(in the rows, 128 means zero)
Z: rows in 4 groups, each row roughly a mix of its group's directions
Z (132 x 11)
[[117 150  94 133 132 163 144 117 143  71 116]
 [146  74 106 141 129 136 172 142 118 127 101]
 [105 122 169 131  86 159 117  97 140 154 129]
 [130 106 136 154 110 177 115 117 130 176 108]
 [122 103 184 149 107 101 127 103 112 142 150]
 [125 177 113 181 130 134 131 104 153 132 117]
 [130 148 121 111  98 126 155 185 163 124 135]
 [145 112 140 162 129 168 152  93 153 151 149]
 [122 146 146 184 123 130 109  78 131 141 131]
 [114 155 146 173 101  96 149 116 102 140 150]
 [152 140 126  79 163 108 111 143 166 142 121]
 [131 114 157 178 119 127 148  84 146 118 151]
 [124 168 153 140 118 167 130 118 158 109 168]
 [118 132 139 140  74 182 147 128 138 142 132]
 [104 126 113 121 133 135  80 132  96 136  77]
 [121 135  84 141 169 123 170 104 117 107 122]
 [134 144 162 172  99 109 104 111 137 166 130]
 [137 124  82  88 132 158 123 168 142 136 146]
 [ 96 155 121 115  96 153 148 160 105 165 128]
 [105 127 119 181 139 128 128 108 116 160  86]
 [116 151 128 156 161  85 110  85 123 143 121]
 [139  93 151  71 139 103 108 134 104 122 134]
 [131 145 126 140 163  64 112 133 119 154 136]
 [154 105 115  79 131 120 125 182 124 126 133]
 [128  92 159 109  73 147 129 131 117 142 105]
 [110 154 129 145  90 119 177 156 115 128 155]
 [130 119 113 172 132  83 157 158 150 150 124]
 [113 123 142 120  91 192 116 138 131 142 149]
 [153  97 151  90 122 113  90 113 124 151 158]
 [132 124  79 115 170 130 133 115 174 114 121]
 [134 151 153  99 111 167 100  96 106 138 154]
 [131 148 148 173 134 100 143  90 149 115 160]
 [131 107 139 182 128 148 125  78 115 147 121]
 [113 157 149 130  66 145 134 136 131 155 147]
 [127 119  93 179 145 130 152 142 139 146  89]
 [132  98 161 109 132 181  98 115 122 108 116]
 [136 123  66 122 162 102 145 146 133 123 108]
 [149 115 105  96 175  92 121 139 111 101 119]
 [134 113 138  64 154 121  93 113 123 122 141]
 [122 166 162 115 128 130 113  91 126  85 154]
 [150 111 158 114 155  97  91  89 138 122 145]
 [117 154 155 113 109 177 146 105 121  90 140]
 [124 107 129  76 120 140 144 156 107 101 163]
 [121 148  90 119 112 186 153 150 125 117 117]
 [130 145 150 165 166  90 125 107 139 163 124]
 [128 115 132 101  78 173 120 141  92 124 134]
 [124 124 141 182 119 147 117  88 118 164 116]
 [138 146 107  79 137 182 131 131 135 105 135]
 [134 137 162 110 147  84 102  91 103 115 137]
 [134 118  81 122 182 100 118 140 120 137 106]
 [126 137 192 161 103 119 126 126 123 148 152]
 [125 136  93  97 101 179 147 137 141 104 114]
 [143  98 123 116 108 141 149 192 143 138 112]
 [119 149 116 181 110 159 166 138 135 108 140]
 [134 145  83  95 135 160 125 168 136 120 101]
 [125  97 166 141 119  87 128  85 121 120 152]
 [138  99 104 116 180 101 132 112 123  92 115]
 [152 132 149 136 185  86 128 122 155 121 129]
 [106  96 121 105 121 146 103 122  99 174  99]
 [114 141 143  88 109 145  82  90 131 116 146]
 [104  97 107 177 127 101 122 111 127 146  94]
 [ 99  81 170 133 100 139 139 106 110 137 115]
 [143 185 165 125 150 127 130 110 136 123 162]
 [144 141 147 179 132  85 126  89 137 137 132]
 [ 97 148 101 141  97 148 165 167 118 116 117]
 [139 163 143 152 122  64 135 128 147 123 139]
 [137 134 160 131 126 120  63  98 148 118 137]
 [137 122 152 105 143  86  99  94 147 113 162]
 [136  96 118 101  88 163 143 172 125 132 126]
 [125 143 162 154 121 114  94  83 127 108 161]
 [133 145  93  89 173 126 122 150 116 102 107]
 [128 148 140 163  82 163 147 147 158 141 123]
 [134 112 166 134 143  63 113 121 134 140 141]
 [109 100 145 138  94 137 150 171 123 164 150]
 [133 141  73 138 138 112 156 169 134 148 110]
 [146 124 174 105 112 101 113 126 124 143 178]
 [143 106 150  79 104 123  96 122 118 144 165]
 [125 110 108 122 128 163 152 173 110 119  84]
 [131 126  89  86 153 165 113 147 122 112  98]
 [147 121 157 150 101  79 119 128 142  93 150]
 [137 120 172 139  93 126 155 173 121 120 151]
 [128 159 154 145 129  87 139  98 118 127 174]
 [145 108 114 122 190 105  97 119 134 107 116]
 [142 131  92  80 151 103  95 116 101 129 133]
 [125 164 111 161 124 101 140 146 149 157  86]
 [121 141  95 104 110 178 155 166 123 126 121]
 [151 164 139 154 124 179 133 121 109 162 129]
 [123 111  96  90 110 179 120 138 115 155 118]
 [139 101 105 140 172  70 134 125 124 126 121]
 [130 136  84 164 161  96 145 157 131 141 114]
 [133 118 108  67 159 118 131 154 128  98 127]
 [124 145 114 193 128 114 159 109 130 140 104]
 [129 138  71 142 149 135 158 143 168 141 121]
 [128 114 147  87 120  98  94  98  90 140 135]
 [ 99 128  94 129  87 165 150 154 112 116 110]
 [117  99 170 149 111  92 144 118  86 125 120]
 [140 133  94 176 136 130 172 127 162 118 127]
 [128 130 109 164 155  74 166 121 121 135 135]
 [159  82 142 106 171 116 102 123 129 132 106]
 [133 144 107 128 115 186 136 170 140 139 105]
 [127 144 168 155  97 113 115  84 125 140  99]
 [122 105 184 128  87 158 112 125 116 143 133]
 [130 141  83 145 188 110 135 137 142 116 122]
 [149 129 139 125 163  69 131 146 103 104 134]
 [143 154 135  80 123 125  95 119 114 121 175]
 [157 145 151  83 136 103  90 144 150 145 135]
 [121 129  92  82 159 121 136 153 124  90 111]
 [130 154 156 178 110 125 118 135 147 169 146]
 [106 141 103 130 132 112 186 144  86 127 130]
 [122 174 131 146 143  70 133 124 123 142 153]
 [123 142 106  85 146 105 144 157 133  80 136]
 [144 166 121  92 151 159 148 145 148  95 143]
 [130 122 115 163 106 107 191 146 123 111 132]
 [114 120 162 152  75 135 159 126 114 154 143]
 [125 149  69 116 128 142 161 162 129 132 108]
 [137 130 153 141 155 109  96  70 116 141 144]
 [129 152 106 112 173 118 106  86 116 100 144]
 [114 158 156  81 104 147 114 124 107 141 161]
 [161 124 140 149 154 112 104  92 176 131 120]
 [128 121  88 138 183  91 134 123 109 111 115]
 [163 107 166 113 144  97  96 104 135 125 156]
 [117 162 105 150 100 181 154 139 114 128 120]
 [135 176 155 125 128 132 117 133 145 120 186]
 [142 165 154 104 118 129  82 165 149 124 135]
 [132 114 130  81 163 126  90 109 118  91 121]
 [152 142  75 110 171 104 118 146 127 117 120]
 [105 150 166 103 110 135 126  87 100 110 153]
 [142 118 132  98 176 107  79 127 128 105 120]
 [104 149  92 112 120 152 161 174 128 133 105]
 [161 147 102  94 155 171 131 127 155 134 146]
 [123  76  96  97 149 146 145 160 122 120 120]
 [107 174  93 106 160 123 152 135 134  97 129]]

the two rows of each list that fit no group, in list order (the others fit one group, some only roughly)
- q997: [118 133 130 163  80 126 173 154 111 138 139]
- q724: [136 121 138 164 154  67 126 108 134 138 150]
- q210: [106 145 113 189 122 127 126  89 129 151 117]
- q633: [121 139 148 137  74 136 154 162 120 150 158]
- q986: [148 127 131  93 163  74  99 127 114 129 125]
- q628: [126 133 110 188 159 100 129 116 112 149 111]
- q395: [151 137 142  77  98 153  99 142 139 134 156]
- q974: [148 108  86 106 168 126 129 144 141  93 102]
- q794: [129 133 142 128  75 154 130 161 155 164 136]
- q24: [130 160 120 180 123 158 169 141 139 145 125]
- q139: [113 139 142  97  82 177 124 130 144 113 146]
 | q628 q139
- q305: [135 129 114 186 115 130 140 142 124 179 114]
- q672: [128 123 144  83  95 180 110 120 137 123 145]
- q320: [119 162 108 143 107 160 156 154 172 118 124]
- q841: [121 115 144 185 130  91 157 143 124 141 105]
- q820: [109 133  96 178 121 121 155 131 119 104  89]
- q806: [126 116 176 111  97 147 135 162 138 136 166]
- q859: [104 162 108  82 159 140 123 131 131  89 137]
- q65: [105 137 159  98  92 175 118 129 124 102 116]
- q135: [132 143  80 119 119 164 149 170 141 136 105]
- q146: [151 120  95  65 144 137 107 148 124 120 132]
- q828: [138 117 158 159 145  98  98  88 120 160 121]
- q20: [125 155 115 162 151  84 111  88 141 119 145]
- q552: [123  89 113  95  92 161 127 152 132 157 112]
 | q65 q20
- q37: [114 119 148 110  83 170 146 170 127 138 134]
- q692: [147 112  85 105 132 105 133 182 115 145 126]
- q661: [139 147  82 129 174 156 107 142 143 138 106]
- q530: [138  75 141 125 153  90  99 116 124 151 110]
- q662: [125 110 184 153 100 100 129 115 132 158 140]
- q929: [111 142 159 168  94  94 141 144 114 157 136]
- q429: [120 153 106  83 144 142 123 154 154  84 133]
- q304: [135 130  93 125 137 147 150 161 164 143  83]
- q938: [145  84 109  83 136 142 146 167 130 127 113]
- q439: [149  91 143 125 137 117  80  80 128 128 132]
 | q37 q662
- q183: [150 123 125  91 182  94 116 107 136 114 125]
- q296: [136 149 136  79 167 108  86 118 142 125 128]
- q590: [149 105  95 124 168  92  98 140 153 128 112]
- q479: [171 112 104  87 122 132 118 164 130 160 121]
- q312: [113 169 119 136  88 151 158 158 110 147 141]
- q195: [141 119 151  84 115 121  79 155 157 126 136]
- q829: [110 116 152 111  99 189 131 138 115 106 113]
- q345: [121 142 138 189 122 101 141  89 110 124 134]
- q273: [105 152 107 115 113 177 150 156 153 105 138]
- q961: [146 131 151 150 149  93 102  84 121 163 122]
- q475: [150 150  95 141 171 124 134 173 148 122 111]
- q956: [131  90 171 157 100  94 137 123 121 149 142]
 | q479 q829
- q508: [119 143 109 184 146 152 144 113 133 123  87]
- q787: [152 103 105  76 146 127  94 123 117 157 122]
- q404: [150 108 161 129 138  87 125  94 111 120 169]
- q660: [124  85 159  82 131 128 114 119  95 107 116]
- q955: [127 141 191 134  93 117 128 121 115 134 162]
- q879: [141 157 161 121 102 173 129 127 157  99 148]
- q940: [117 121 153 152  86 173 157 151 141 122 141]
- q277: [156 122 127 173 133  78 156 122 144 139 109]
- q843: [139 103  93 120 164 100 133 170 135 142 101]
- q816: [112 117 131 170 102  99 161 103 125 157 152]
- q440: [128 147  83  92 122 159 136 154 149 136  97]
 | q787 q440
- q437: [142  96 103 125 175 134 118 104 129 119  83]
- q339: [139 106 136 163 162  91 113 149 155 160 130]
- q999: [136 158 141  95 144 174 100 148 131  95 118]
- q85: [135  95  99  69 131 154 117 153 124 126 129]
- q30: [124 124  87  86 164 150 114 117 119  99 108]
- q179: [134 139 167 139 126  71 144 159 134 130 154]
- q871: [111 143 113 118  84 131 161 177 132 140 150]
- q579: [108 128 141  98  83 177 124 157 133 133 118]
- q414: [151  87 138 105 163 106 117 143 141  90 107]
- q363: [147 138  84 118 129 149 130 175 164 143 114]
- q535: [125 119 113  63 151 136 139 151 117 101 145]
 | q339 q579
- q377: [141 133 115 159 141  66 157 153 134 132 127]
- q639: [136 100 112  84 114 162 133 173 148 140 127]
- q142: [122 122 144 130  79 160 150 157 119 129 169]
- q673: [118 135 148  78 103 128 124 164 110 133 167]
- q545: [124 171 137 180 129  98 149 123 149 114 145]
- q353: [119 122 136 183  91 119 149 101 114 157 127]
- q6: [124 137 176 152  96 132  97 109 142 151 157]
- q784: [146  71 131  99 145 104 119 151 131 102 110]
- q322: [121 138 120 144 165  69 113 100 122 143 147]
- q248: [140  96 175 100 115 108 111 117 132 130 169]
- q818: [111 115 134  96  90 145 142 175  95 119 119]
- q169: [104 149 111 151  88 135 160 163 127 162 134]
- q321: [120  72 139 150 131 102 115 138 115 143  86]
- q764: [134 117  88 112 158 117 150 142 139  78 102]
 | q353 q248
- q687: [103 162 100 170 138 143 156 136 123 149  97]
- q301: [158 126 159 146 144  86 120  90 135 153 152]
- q397: [152 132  86  97 172 115 122 163 135 114 134]
- q634: [129 106 142  79 121 181 112 144 143 114 123]
- q112: [101 165 109 177 110 132 146 134 123 148  98]
- q906: [112 189 121 151 129  91 151 129 140 117 140]
- q279: [140  91 145 162 158  84 106 108 137 137 134]
- q410: [129 139 115  89 111 164 130 179 141 119 153]
- q172: [121  91 149  98 147 154  96  93 107 108 124]
- q147: [123 133 135  98 149 149  93  95 132  88 162]
- q881: [108 108 170 133  80 155 146 123 106 123 148]
 | q634 q410
- q32: [146 114  87 122 161  88 128 162 120 138 102]
- q255: [135 129 159 115  92  92 144 154 117 126 173]
- q300: [118 124 150  66 118 142  95 122 103 108 128]
- q637: [148 117 125 158 179  85 111 113 139 128 108]
- q27: [117 100 152 137  76 134 136 147 130 170 108]
- q500: [129 156  88 115 115 120 162 181 127 136 117]
- q83: [115 146 158 150  91 157 116 118 123 173 151]
- q47: [138 141 115 119 178  74 110 116 108 117 135]
- q976: [138  92 112  70 155 110 109 129 107 122 127]
- q390: [124 147  94  72 141 153 123 130 121  94 115]
- q200: [150 153 140 120  99 171 127 158 154 163 118]
- q719: [109 122 135 187 124 105 150 133 128 159  97]
 | q637 q200
- q862: [135 101 147 165  76 149 146 132 141 144 107]
- q839: [130 129  87  99 124 162 165 154 123 105 104]
- q61: [112 181 128 177 123 117 142 101 139 114 140]
- q945: [110 139 148 180 130 144 138 117 109 178 135]
- q258: [131 150 171  99 146 134  96  88 116 110 143]
- q292: [128 126 183 140 122  83 138 121 142 123 164]
- q338: [142 111 135 140 167  95  98  81 115 121 110]
- q811: [156  96 157 144 155  86 111 118 129 161 123]
- q489: [140 141 121 104 125 158 135 146 114  81 175]
- q388: [119 111 155  82 103 173 107 126 109 115 121]
- q602: [123 108 171  91 150  84 107 129 124 107 129]
- q22: [126 140  86 160 175  98 135 122 135 131 101]
- q262: [139 124 136 176 132  78 155 100 110 123 130]
- q18: [100 140 110 182 109 146 163 120 106 132 112]
- q751: [109 147  84 144 104 163 161 155 125 141 115]
 | q862 q292
